In the rows, zero is written as 128.
Rotation paths and how fast each direction turns (degrees each step)
Each turn is a multiple of 5 degrees from 10 to 175, or 0.
Each row of a path follows its step; steps can be skipped.

step 0: [134 135 126 132 132 137 132 117 132 122 133 137 123 124 131 130 131 117
 124 115 131 128 129 124 125 128 129 131 120 134 118 122 125 133 122 125
 129 130 135 125 134 128 132 131 127 120 122 129 128 130 131 120 127 130
 121 119 127 140]
step 1: [124 131 123 120 122 128 134 136 120 130 123 122 131 129 120 137 135 128
 122 127 130 127 128 131 126 122 125 131 127 130 128 125 126 118 115 136
 128 126 131 126 141 132 132 124 122 117 134 133 139 128 126 128 124 131
 136 124 131 139]
step 15: [127 121 123 127 125 140 126 120 128 127 128 119 136 129 122 131 128 128
 115 123 121 122 129 121 132 133 127 126 113 137 121 125 125 125 121 129
 129 133 139 124 135 129 134 115 131 126 126 135 130 124 126 122 130 127
 132 129 128 129]
step 18: [132 130 120 125 129 133 126 115 122 131 124 123 137 129 115 138 131 129
 130 118 123 121 128 123 130 133 134 122 124 130 119 126 127 136 127 122
 131 135 133 133 137 130 120 119 121 132 123 130 136 132 124 128 129 126
 129 128 135 130]
step 19: [127 128 129 120 130 133 142 120 137 129 129 124 120 131 131 128 129 129
 120 121 124 134 128 123 123 141 123 128 119 136 125 123 122 120 124 136
 127 132 130 119 132 128 134 121 130 124 119 133 130 128 130 118 134 127
 128 129 133 131]
step 22: [129 135 134 123 134 135 123 119 131 128 127 126 128 129 121 131 133 130
 129 116 125 123 136 123 129 133 128 125 125 128 128 125 121 124 122 128
 132 133 133 129 141 129 134 121 129 125 122 135 140 131 123 118 133 126
 123 131 143 131]
step 23: [129 129 119 121 125 136 139 120 124 128 122 126 123 133 129 132 129 131
 119 127 128 133 118 131 118 139 133 127 120 127 123 127 132 126 121 129
 125 127 130 117 123 124 128 122 121 119 121 139 138 126 128 126 127 128
 131 124 121 130]
step 27: [123 125 128 122 130 139 132 123 126 132 123 119 127 121 133 127 130 128
 119 122 133 134 122 134 122 137 123 131 121 131 122 125 132 124 128 114
 129 131 121 128 134 126 131 113 120 121 127 133 136 125 125 126 130 126
 123 127 125 123]
[131 128 126 128 128 127 128 129 127 126 130 131 128 125 129 127 126 130
 125 128 127 128 129 126 129 128 129 126 127 128 130 127 130 131 128 127
 125 126 130 128 128 128 128 127 126 126 127 128 129 128 127 129 127 131
 128 129 128 128] : 125
[131 127 128 128 127 129 127 128 128 130 127 126 127 130 132 131 129 131
 128 127 129 131 129 129 128 130 126 127 129 129 128 130 129 127 126 128
 128 127 129 126 128 128 128 128 128 127 131 129 127 128 127 127 127 130
 129 127 130 127] : 100
[127 128 127 127 130 130 126 130 130 128 130 130 129 127 125 127 129 128
 128 126 131 129 128 128 129 126 125 126 129 130 126 125 128 126 128 129
 127 128 130 126 127 126 128 129 129 129 131 128 128 127 127 126 126 128
 127 128 125 126] : 70
[127 127 128 128 129 126 127 128 127 129 128 126 129 125 127 127 128 129
 125 128 127 127 130 129 128 127 129 130 127 127 129 129 127 125 129 127
 131 128 130 129 129 128 130 129 127 126 130 128 128 130 123 126 127 126
 129 129 128 126] : 155
[128 128 130 126 127 129 127 127 127 126 127 126 128 130 128 126 127 130
 130 128 128 128 126 126 129 130 129 127 128 131 129 127 126 129 130 126
 125 128 128 128 126 127 128 127 128 128 126 129 130 128 125 126 128 126
 130 129 128 126] : 90

step 0: [135 124 135 126 120 121 126 120 126 135 130 129 127 136 130 129 126 126
 129 139 125 132 129 124 124 128 116 131 124 131 121 125 130 130 125 125
 137 139 128 127 119 117 135 120 132 122 123 122 134 129 125 128 121 130
 131 136 139 132]
step 2: [127 126 130 129 127 119 115 125 125 126 128 126 122 134 129 136 123 122
 129 127 124 126 127 116 137 127 131 124 121 121 115 133 132 135 135 132
 124 127 132 125 117 118 132 131 131 128 125 131 126 120 126 117 120 129
 129 129 131 136]
step 5: [128 126 130 123 131 123 123 127 133 128 137 129 133 140 137 126 130 123
 124 128 131 134 134 122 115 118 138 128 126 126 135 127 125 129 124 136
 135 134 126 138 121 128 129 128 134 128 122 131 127 113 127 129 126 134
 132 132 137 124]
step 16: [128 131 128 123 122 118 119 131 135 125 118 134 123 135 135 135 132 130
 120 131 134 119 134 126 127 123 123 122 126 124 123 135 131 127 131 132
 124 132 121 133 122 119 125 121 127 133 133 124 129 121 126 134 129 138
 127 143 126 134]
step 18: [134 119 123 129 134 127 120 120 128 124 117 127 128 135 130 132 122 137
 125 126 126 118 127 135 123 127 129 128 130 128 118 137 135 137 137 128
 135 136 125 131 131 123 126 119 129 124 129 124 123 127 128 121 134 120
 130 131 132 136]
step 24: [127 125 125 132 122 132 115 129 129 127 125 127 137 125 134 133 117 131
 125 120 121 121 126 136 130 117 132 126 126 121 137 128 124 124 127 128
 130 136 117 125 129 134 131 132 118 125 130 119 119 134 132 134 125 126
 127 122 127 131]
step 27: [125 125 122 131 127 132 127 129 136 136 123 136 133 138 125 140 125 120
 121 127 124 122 128 128 131 128 125 131 129 128 112 132 126 123 138 126
 123 132 129 121 124 122 137 123 129 122 125 125 125 126 127 138 125 122
 119 127 133 131]
step 31: [128 129 135 126 116 129 123 131 135 131 128 131 132 134 126 130 129 122
 131 122 125 135 125 123 126 120 129 128 122 126 123 133 132 133 121 133
 133 137 127 131 121 133 124 138 132 108 137 128 125 123 128 128 120 132
 122 131 136 127]
[126 128 126 129 127 128 125 129 127 127 125 128 127 128 128 127 129 128
 129 128 127 128 130 129 129 126 126 130 131 129 130 125 130 130 127 130
 127 130 126 129 129 127 129 125 129 128 126 128 129 128 129 131 128 129
 125 128 127 126] : 40
[130 129 128 126 126 128 125 127 127 127 130 126 128 128 128 129 128 126
 129 128 130 126 130 130 129 125 125 126 128 129 128 126 126 128 127 126
 128 124 128 128 128 128 127 128 125 130 128 128 129 130 129 130 127 129
 129 129 126 130] : 85
[129 129 127 128 128 129 130 129 129 131 129 126 127 129 129 128 129 128
 126 126 128 127 128 126 129 127 126 126 129 129 129 128 128 124 127 128
 128 131 129 131 126 127 125 126 127 126 128 128 131 128 128 127 129 130
 127 126 129 129] : 70
[128 127 127 131 129 132 128 129 128 129 126 126 128 127 130 128 127 129
 125 129 128 131 127 126 127 128 129 126 128 127 129 127 131 128 126 129
 128 125 127 128 128 130 128 130 128 128 128 128 128 130 126 129 125 130
 129 127 126 128] : 160

step 2: [121 133 136 129 130 122 133 130 123 124 127 121 115 127 122 134 143 134
 131 122 133 131 127 133 124 135 129 133 134 125 129 120 121 130 134 136
 122 125 117 131 122 134 123 123 125 129 117 125 121 126 131 127 131 131
 135 127 127 132]
step 3: [122 134 126 130 129 116 132 123 139 124 118 129 128 119 129 135 124 133
 132 124 130 128 125 137 126 133 132 127 137 132 133 116 132 129 125 132
 125 122 126 133 133 119 133 124 133 131 122 125 130 117 129 125 129 127
 121 131 140 129]
step 13: [141 133 121 131 135 136 127 129 131 128 129 128 124 125 133 129 137 128
 130 126 120 123 131 129 120 129 128 126 115 125 136 124 119 134 125 135
 120 136 126 129 121 134 135 121 124 126 122 125 129 132 115 125 133 137
 124 134 130 128]
step 14: [123 124 128 136 131 131 131 123 127 130 118 126 121 125 141 123 127 126
 129 124 122 130 123 130 113 129 133 127 121 132 137 122 120 123 129 125
 134 125 117 134 135 128 120 123 120 130 120 126 125 129 121 131 128 121
 129 135 125 130]
step 16: [128 132 123 127 128 137 122 131 122 130 127 130 117 128 127 129 129 131
 134 132 128 125 126 129 122 126 125 135 127 132 135 126 117 123 134 123
 140 124 107 127 127 133 135 128 125 127 125 132 133 137 124 132 131 125
 134 132 131 122]
step 19: [133 126 124 125 126 133 131 125 137 125 120 129 125 131 127 135 126 127
 127 124 133 126 124 141 119 133 133 134 130 130 126 116 132 130 134 123
 122 117 118 121 122 127 128 134 136 125 125 131 124 121 123 131 136 129
 134 130 137 118]
step 25: [121 124 126 133 125 132 136 133 127 126 131 117 118 128 127 130 138 119
 132 120 117 138 137 126 118 131 127 126 120 124 126 128 126 127 139 124
 122 131 127 128 130 132 134 133 130 123 131 118 126 131 125 128 132 126
 131 117 128 124]
step 26: [116 131 136 129 129 124 134 135 137 125 122 126 127 120 131 130 126 117
 134 121 119 127 126 127 133 131 131 129 125 130 137 132 131 123 125 127
 131 132 126 128 133 115 123 128 129 112 133 123 130 124 127 138 128 123
 132 130 135 123]
[125 130 130 129 129 128 129 130 125 129 127 130 128 129 128 129 127 128
 128 129 128 128 125 129 130 126 128 128 127 128 128 130 128 126 128 126
 129 128 126 128 131 126 127 126 125 127 125 129 130 129 129 129 127 129
 129 128 128 129] : 175
[128 127 129 126 127 127 127 128 125 128 129 129 126 130 128 127 126 129
 129 126 129 128 127 127 125 131 130 128 129 128 130 128 129 126 129 128
 129 127 126 127 130 126 126 126 131 128 129 127 126 128 128 129 126 128
 129 129 125 125] : 155
